Rotation paths and how fast each direction turns (deg/step)
Each turn is a multiple of 5 degrees from 10 to 175, or 0.
Each row of a path follows its step; steps can be skipped.
Rotation 1:
step 0: [-2.19 -0.08  0.37 -0.65 -0.42 -0.72  0.58  4.56  0.00  2.56  1.09  1.20
  1.15 -0.19 -0.82  0.78  0.35 -1.94  0.52 -0.17  0.85 -3.56  1.23 -0.78
  2.88  0.72  4.28  2.03 -1.50  2.42  0.89 -4.07 -1.26  1.23  0.92  0.57
 -0.42  0.84  1.57 -1.19  1.23 -0.79 -1.00 -4.26 -0.11 -1.27]
step 1: [ 0.90 -1.09 -3.07  2.35 -0.15 -3.17  0.73  0.88 -1.92 -3.44 -2.15  0.54
  1.89 -1.94 -1.26  0.60  2.49  0.11  1.30  1.21 -0.07 -2.95  1.96  3.17
  0.72  1.44  0.85  0.87 -3.24  3.77 -1.77 -1.24  0.36 -1.03  0.89 -2.11
 -1.26 -0.18 -0.07  0.07 -0.01  2.03  0.26  1.05  1.22  2.89]
step 2: [ 1.27 -1.30  0.97  0.63 -0.07  1.79 -0.57  0.21 -4.53 -1.04  0.51  0.19
 -2.99 -1.03  1.27 -0.11  0.92 -2.01 -1.06  1.85  1.81  0.87  0.93  0.20
 -2.61  2.73 -3.74 -1.42 -0.68  3.05  0.50  0.72 -0.76  1.36 -1.17 -1.37
  0.67  1.78  2.71  1.57  1.67 -2.16  1.01  0.39 -0.34  4.33]
step 3: [-2.38  0.40  0.60  1.60 -2.72  1.79 -2.55  1.64  0.22 -0.49 -0.78 -1.56
 -1.72  0.75  0.24  1.06  1.81 -1.14 -1.14  0.11  1.97 -0.15  0.27 -2.28
  2.54  0.72  0.03 -1.69  0.97  1.68  0.83 -1.75 -1.00  3.59  0.18 -2.13
 -1.03 -0.01  2.13 -1.52  2.03 -2.05  2.84 -4.37 -0.91 -3.77]
step 4: [-2.20  1.57 -3.02  1.19 -0.40 -0.08  1.19 -0.66 -1.11 -1.38 -2.17  0.27
  4.03 -2.30 -2.29  2.17  1.56  0.15 -1.46 -1.95 -1.95 -3.41  2.71 -1.21
  2.46  1.32  1.04  1.08 -1.84 -0.67  1.48  1.15  0.07 -1.24  3.16 -1.98
  0.46  0.42  1.59  0.24 -0.68  0.78  1.79 -3.67  0.19  0.65]
step 5: [ 0.24  1.47 -0.44 -0.48  0.53  0.31  0.81  0.35 -2.62  1.45  1.00  1.13
 -1.00 -0.12  0.90  1.20  0.79 -3.32  0.05  0.72  0.94 -2.50  2.78  1.05
 -3.85  1.37  2.42  3.18 -4.30  1.62  0.24 -0.49 -0.36 -1.40  1.58 -0.35
  0.97 -0.04  0.74  2.26  2.20 -3.61 -1.70 -0.14 -0.30  3.60]
step 6: [ 1.75 -0.54 -0.81  1.97 -3.03  0.46 -1.91  2.25 -0.48 -0.75  0.34 -1.33
 -0.99  1.46  1.50 -2.26  2.65 -2.68  2.05  3.97  0.95 -1.44  0.05  2.57
 -1.12  0.89  0.01  1.60  0.31  3.59 -1.31 -3.31  1.51  2.29  0.14 -0.65
 -2.57  2.04  1.58 -1.92 -0.50 -0.90  1.89 -1.61 -0.76 -0.84]
step 7: [-1.72 -0.45  0.09  0.34  0.57  0.89 -0.25  3.14 -4.77 -2.08 -2.21 -2.18
  1.70 -2.86 -0.73 -0.17  0.80 -0.51 -0.10 -0.05 -1.82 -0.59  2.25 -0.15
  3.03  1.38 -1.13 -3.85  1.71  2.83  0.81  1.06  0.23  1.39  0.26 -1.26
  0.23  3.76  1.60 -0.52 -1.38  1.66  0.87 -2.28  0.75  0.84]
step 8: [-1.95 -0.09  0.24  0.08 -1.22  0.52 -0.77  1.40 -2.88 -1.03 -0.13  1.87
 -0.69 -1.58  0.07  4.58  1.27 -1.38 -2.83 -1.35  1.40  0.19  3.50 -0.45
  1.51 -0.90  1.31 -1.00 -2.74  1.15  1.22 -0.15 -2.21  1.50  0.94 -0.48
  0.23 -1.82 -0.34  5.23  3.84 -1.52  0.81 -0.37  0.01  0.32]
step 9: [ 0.35  0.09 -1.67  1.06 -2.52 -0.09 -1.58 -3.31  0.66 -0.20 -0.84  1.30
 -1.29 -0.71 -1.30  2.47  2.68 -0.52  0.55  2.73 -0.08 -2.72 -1.15  1.53
 -1.41  0.94 -0.64  3.99 -2.47  0.62 -1.06 -0.17 -0.18  1.17  0.75 -0.73
 -1.74 -1.63  3.27  1.08 -0.79 -2.30  3.34 -4.26  0.00 -0.21]
step 10: [ 0.63  3.14  0.71 -0.40 -0.92  1.85  0.08  0.29 -1.08 -0.05 -1.81 -1.97
  1.13 -0.56  0.66 -1.62  0.68 -0.75  1.97 -0.19 -0.51 -2.68  1.77  0.40
 -2.85  2.55  1.93 -0.99  0.72  2.07 -1.43  1.73 -0.12  0.82  1.40 -3.69
  2.89  3.34  2.61 -2.20 -1.56 -1.76 -1.04 -3.73 -0.63  1.92]
step 11: [ 0.00  1.42  0.31  0.43 -2.60  2.18 -2.11  5.12 -1.97  1.13  0.22  0.21
  2.98 -0.13  0.51 -1.07  0.98 -3.46  0.36  0.98  1.10 -1.66  5.36 -0.54
  1.76  1.35  0.58 -0.53 -0.72  0.50  1.03 -2.69  0.09  1.01  1.69 -0.45
  0.41  0.72 -0.78  1.98  2.48  1.00 -0.38  1.69 -1.80 -0.78]
Directions:
[ 0.41 -0.44  0.79  0.94  0.32 -0.61  0.11 -1.10 -0.38 -0.29  0.55  0.69
 -0.15 -0.58 -0.38 -0.46  0.71  0.81  0.14  0.41 -0.44  0.04  0.48  0.53
  0.09  1.25  0.64 -0.84 -0.12 -0.37  0.50  0.52  0.39 -0.16  0.56  0.18
  0.31  0.82 -1.03 -0.31  0.14 -0.26 -0.16 -0.52 -0.19 -0.78] : 125
[ 0.65 -0.08  0.20  0.44 -0.19  0.47  0.55  0.46  0.47 -0.24  0.74 -0.88
 -0.03 -0.08 -0.41  0.41 -0.15  0.48  0.49 -0.46  0.81 -0.94 -0.51  0.14
  0.28 -0.25 -0.09 -0.47 -0.29 -0.31 -0.35 -0.65 -0.45 -0.23 -0.96  0.38
 -0.46  0.58 -0.17 -0.33 -1.28 -1.06  0.42 -1.16  0.72 -0.55] : 115
[-0.90  0.21  0.29 -0.52  0.88  0.49  0.12 -0.04  0.13  0.40 -0.10 -0.13
 -0.31 -0.01  0.30  0.31 -0.10  0.09  0.08 -0.68  0.22  0.50  0.06  0.02
 -0.59 -0.18  0.71 -0.44 -0.10  1.04 -0.32 -0.34 -0.29  0.76 -0.53  0.16
  0.60  0.19 -0.66 -0.45  1.25 -0.99 -1.74 -0.73  0.41  0.02] : 140
[-0.25  0.32  0.51  0.93  1.07 -0.25  0.55  0.77 -0.39  0.43 -0.53  0.88
  0.42 -0.06  0.06  0.95 -0.40  0.87 -0.93 -0.35 -0.31 -0.53  0.26  0.23
  0.18  0.11  0.00  0.58 -0.49 -0.08  0.25 -0.92  0.72  0.40  0.32  0.09
  0.17 -1.23 -0.37  0.70 -0.60  0.13 -0.01  0.11  0.94 -0.31] : 95
[-0.16 -1.81 -0.11 -0.29  0.62 -0.07 -0.53  0.20 -0.30 -0.62  1.18 -0.21
 -0.21 -0.32 -0.04  0.17 -0.95  0.38  0.46  0.25 -0.15  1.09  0.54  0.65
  0.52  0.03  0.17 -0.39  0.58  1.14 -0.36 -0.67 -0.26  0.16  0.54 -0.29
 -0.46 -0.18  0.23  0.42 -0.44  0.12  0.36  0.38  0.69  0.39] : 65
[-0.44 -0.68  0.75  0.62 -1.05 -0.59 -0.77 -0.79 -0.83 -0.05 -0.15  0.22
  0.38  0.58 -0.08 -0.76 -1.00 -0.38  0.22  0.12  0.18 -0.01 -0.47  0.09
  0.39 -0.78 -0.31  0.96 -0.16  0.61  0.51 -0.86 -0.07 -0.37 -0.60  0.03
  0.40 -0.57 -0.39  0.17  0.06 -0.18 -0.35 -0.96 -0.76 -0.78] : 125
[ 0.05 -0.10 -0.50 -0.15  0.00 -0.54 -0.05 -0.19 -0.51  0.13  0.50 -0.56
  0.41 -1.03 -0.81  0.60  0.81 -0.15 -0.29 -0.08  0.22  0.51 -0.19  0.12
 -0.96 -0.08 -0.52  0.14 -1.19 -0.12 -0.99 -0.39 -0.52 -1.44  0.07  0.45
 -0.47 -0.72 -1.09  0.64  0.63  0.30 -0.10 -0.08 -0.21  0.33] : 100
[ 0.56 -0.49  0.88 -0.09 -0.09  0.95 -0.09 -0.13 -0.52 -0.45 -0.39 -0.25
 -0.39 -0.89  0.89 -0.52  0.32 -0.37 -0.75 -0.65 -0.44 -0.80  0.79 -0.32
  0.47 -0.25 -1.28  0.00  0.73  0.20 -0.58 -0.02 -0.21 -0.06  0.28  0.49
 -0.52 -0.69 -0.68 -1.14  0.42 -0.28  0.09  0.50  0.18 -0.38] : 80
Rotation 2:
step 0: [ 0.72 -0.69  2.73 -0.65  1.83  0.13  2.32  2.41 -0.54  2.66 -0.02  3.16
 -0.10 -1.19 -1.57 -1.70 -3.04 -0.04 -0.15 -1.13 -2.14 -2.25  2.29  1.76
 -2.21  4.83 -1.87  1.95  0.75 -1.28 -0.64  2.61 -2.50 -2.32 -0.13 -1.55
  0.82 -0.37 -0.65 -1.45 -1.73 -0.67  0.37  1.38 -1.55 -0.04]
step 1: [-4.15  0.34 -0.15 -1.06  1.02  0.37  1.56  2.27 -2.33  2.03 -1.87  3.69
 -1.96  1.84  2.40  0.35  1.00  1.22 -0.75 -1.06 -0.47  2.15  2.69  0.56
  2.91 -3.41  3.38  2.21  0.20 -1.97 -0.03 -1.38 -0.41 -1.09 -2.36  1.10
  1.49  1.07 -0.33 -2.26  1.30 -0.03  0.13 -0.52 -0.54 -0.84]
step 2: [ 1.00 -0.64 -2.88  1.77  4.74  0.51  2.08 -0.47 -0.43 -1.10 -0.45  2.80
 -0.51 -1.93 -2.73 -0.73  2.93  3.12  1.55  2.15  0.57 -0.88  0.12  0.64
 -0.80 -1.06 -0.93  0.36 -0.51  0.15 -1.91 -0.59 -3.01  1.32  3.56 -0.33
  0.86 -1.01 -0.49  1.02  3.26  1.39 -1.03 -0.29  1.29 -2.57]
step 3: [ 0.65  1.13 -0.04  0.11 -1.49 -1.34 -2.86 -0.73 -0.53 -0.66  0.64 -0.10
  2.94  2.46  2.16  0.50  2.24 -1.34 -0.60  2.09  0.72  1.19 -1.49  1.00
  0.59 -3.06 -0.68  0.07 -2.33  2.98 -4.74 -0.65  2.24  1.74 -1.13 -0.47
  1.76 -0.58  1.94 -1.75  0.62 -0.84 -2.73  1.31 -0.26 -4.29]
step 4: [-0.85  0.37 -4.12  0.56  0.60 -2.11 -2.79 -0.74  1.64 -2.42  0.13 -1.12
  0.32  1.19  1.92  2.37 -0.85  0.97 -1.91  1.46 -1.79 -2.68 -3.36 -1.08
 -1.34  0.03 -2.12 -1.44 -0.39  2.72  1.66  1.98 -1.61  1.44  0.95  0.82
  0.00 -2.23 -2.48  3.86 -2.33 -0.04  1.33 -1.14 -0.15  0.76]
step 5: [ 0.31  1.25 -0.68 -1.67 -3.70 -1.92 -3.41 -1.20 -0.55 -0.16  1.78 -5.20
 -0.30 -1.14 -0.80  1.24 -0.07  0.24  0.37 -1.94  2.29  0.72  1.43 -1.71
  1.36  2.69  0.94 -1.54  2.27 -1.54 -2.51  2.08 -0.15 -1.02  0.41  1.20
  0.19  0.37 -0.31 -1.30 -2.57 -0.43 -2.82  0.19 -2.97  1.78]
step 6: [ 0.45  0.04 -2.72  1.19 -1.00  0.58  1.11  0.96  2.28  1.48  2.47  1.68
 -1.14  1.68 -1.69 -1.41 -3.07 -1.84  1.59  0.87 -2.78  0.24 -0.74 -1.96
 -1.90  2.51  0.52  2.51  1.79 -2.98  1.56 -0.04  0.83 -5.06 -1.02 -2.13
 -0.99  0.41 -0.60  1.73 -2.45 -1.98  1.29 -0.47 -1.37  0.78]
step 7: [ 0.13  1.12  3.22 -1.65  0.98  0.36  2.54 -4.35 -1.43  0.73 -3.21  1.04
 -2.20  2.35 -0.23 -2.75  0.18  1.79  0.81 -2.33  1.21  3.01 -0.66 -1.41
  2.54  0.34  1.96  0.91  0.28 -1.17  0.72 -1.48 -2.89 -1.80 -0.36 -0.33
  1.49  1.39 -0.07 -3.36 -1.09 -0.13  1.74 -0.21 -0.76  1.64]
step 8: [ 1.46 -4.01 -1.84 -0.01  4.04  0.33  4.05  0.92 -0.40  0.62 -2.23  1.16
 -0.64 -2.47  0.61 -0.03  3.30 -0.41 -1.46  1.14  1.30  1.30 -1.04  0.50
 -2.82 -2.13 -1.37  0.30  0.32 -1.66  1.40 -0.57  2.04 -3.00  1.58 -1.51
 -0.42 -0.03  1.66 -1.69  1.79 -2.06 -1.11  0.24  2.26 -0.15]
step 9: [ 2.43  0.20  1.46 -1.72 -1.59  0.87  0.18  1.39  0.25  1.46 -2.95 -1.00
 -0.77  1.88 -1.20  0.28 -1.00  1.29 -0.54 -0.76 -1.27  0.08 -2.36  1.35
 -2.24 -3.70  0.87  0.86 -3.54  2.77 -2.51 -1.25  0.20  4.91  0.93  0.01
  1.16 -1.80  0.80 -2.13  3.63 -0.60 -0.46  1.26 -0.63  0.33]
step 10: [-0.22 -4.79 -0.34  0.29  1.42 -2.45 -2.62  3.29 -0.02  1.03  0.50 -0.19
  0.40 -0.12  1.21  0.79  1.28 -0.52 -2.41 -1.65 -0.73 -1.32 -1.45 -0.75
 -0.50  0.29 -1.02 -1.63  0.41  2.71  1.97  1.67 -0.88  2.60  0.70  1.90
  1.61  1.53 -0.09  3.59 -1.29  1.05 -0.96  3.85  0.97 -3.09]
step 11: [-4.99  1.16  1.31  1.21 -2.12 -1.62 -1.64  0.40 -1.51  0.23  2.57 -1.74
 -1.85  1.52 -1.28  4.28 -3.28 -0.45 -0.18 -1.03  1.76 -0.22  1.39  0.75
 -1.44  1.29  0.53  1.71 -0.02  0.32 -3.20  3.23  0.10  1.39  1.60 -0.68
  0.54 -0.80 -1.32  0.56  0.34  2.34 -2.66 -1.17  0.71  1.13]
Directions:
[ 0.49  0.67  0.50 -0.14  0.20 -0.98 -0.62  0.93  0.67 -0.41 -0.42  1.46
  0.57  1.07 -0.09 -0.51 -0.46 -0.32 -0.40 -0.47  0.28  0.98  0.49 -0.21
 -0.42  0.10 -0.17 -0.64  0.55  0.82  0.61 -0.49  0.11  0.27  0.55 -0.30
 -0.48  0.14 -0.79 -0.46 -0.41 -0.12  0.10 -0.27 -0.30 -0.39] : 115
[ 0.01 -0.31  0.65 -0.72 -0.39 -0.35 -0.02 -0.28 -0.06  0.29  0.30 -1.11
  0.70  0.60  0.49 -0.83 -0.48 -0.13 -0.07 -0.03  0.35 -0.01  0.21  0.05
  0.81 -1.39  0.14 -0.02  0.26 -0.58  0.65  0.02 -0.61 -0.56 -0.38 -0.51
 -0.39 -0.90 -0.96 -0.03  0.93  0.43 -1.04  0.41 -0.28 -0.62] : 170
[-0.41  1.09 -0.35  0.31  0.49  0.42  0.78 -0.12 -0.56  0.13  0.95 -0.15
 -0.81  0.17 -0.35  0.84 -0.73 -0.32 -0.36  0.51 -0.22 -0.14  0.05  0.29
 -0.07 -0.41  0.43 -0.23 -0.07  1.21  0.93 -0.49  0.32  0.31 -0.87 -0.70
 -0.25  0.07 -0.10 -0.37  0.03 -1.24 -0.56  0.70 -0.79 -0.09] : 135
[-0.03 -0.11 -0.25 -0.67  0.18 -0.04 -0.29  0.80 -1.17 -0.05  0.47 -1.05
  0.67  0.45 -0.09 -0.30 -0.51 -0.83 -0.09  0.03 -0.63 -0.85  0.17 -0.50
 -1.05  0.13  0.11 -0.62 -0.32 -0.70  0.33  0.79  0.43  1.00  0.31  0.92
  0.71  0.39 -0.74 -0.53 -0.52  0.04  0.27  0.06 -0.44  0.27] : 65
[ 0.50 -0.29  0.53 -0.33  0.17  1.05  0.17  0.97 -0.04  0.46  0.30 -0.05
  0.38 -0.03  0.58  0.46  0.78 -0.31 -0.66  0.48  0.28  1.06 -0.27  0.05
  0.91  0.14  0.03 -0.50  0.62 -0.30  0.15 -0.04  0.64 -0.32 -0.41  0.85
  0.55  0.12  0.77  0.17 -1.35  0.01 -1.00  0.02 -0.34 -0.89] : 155
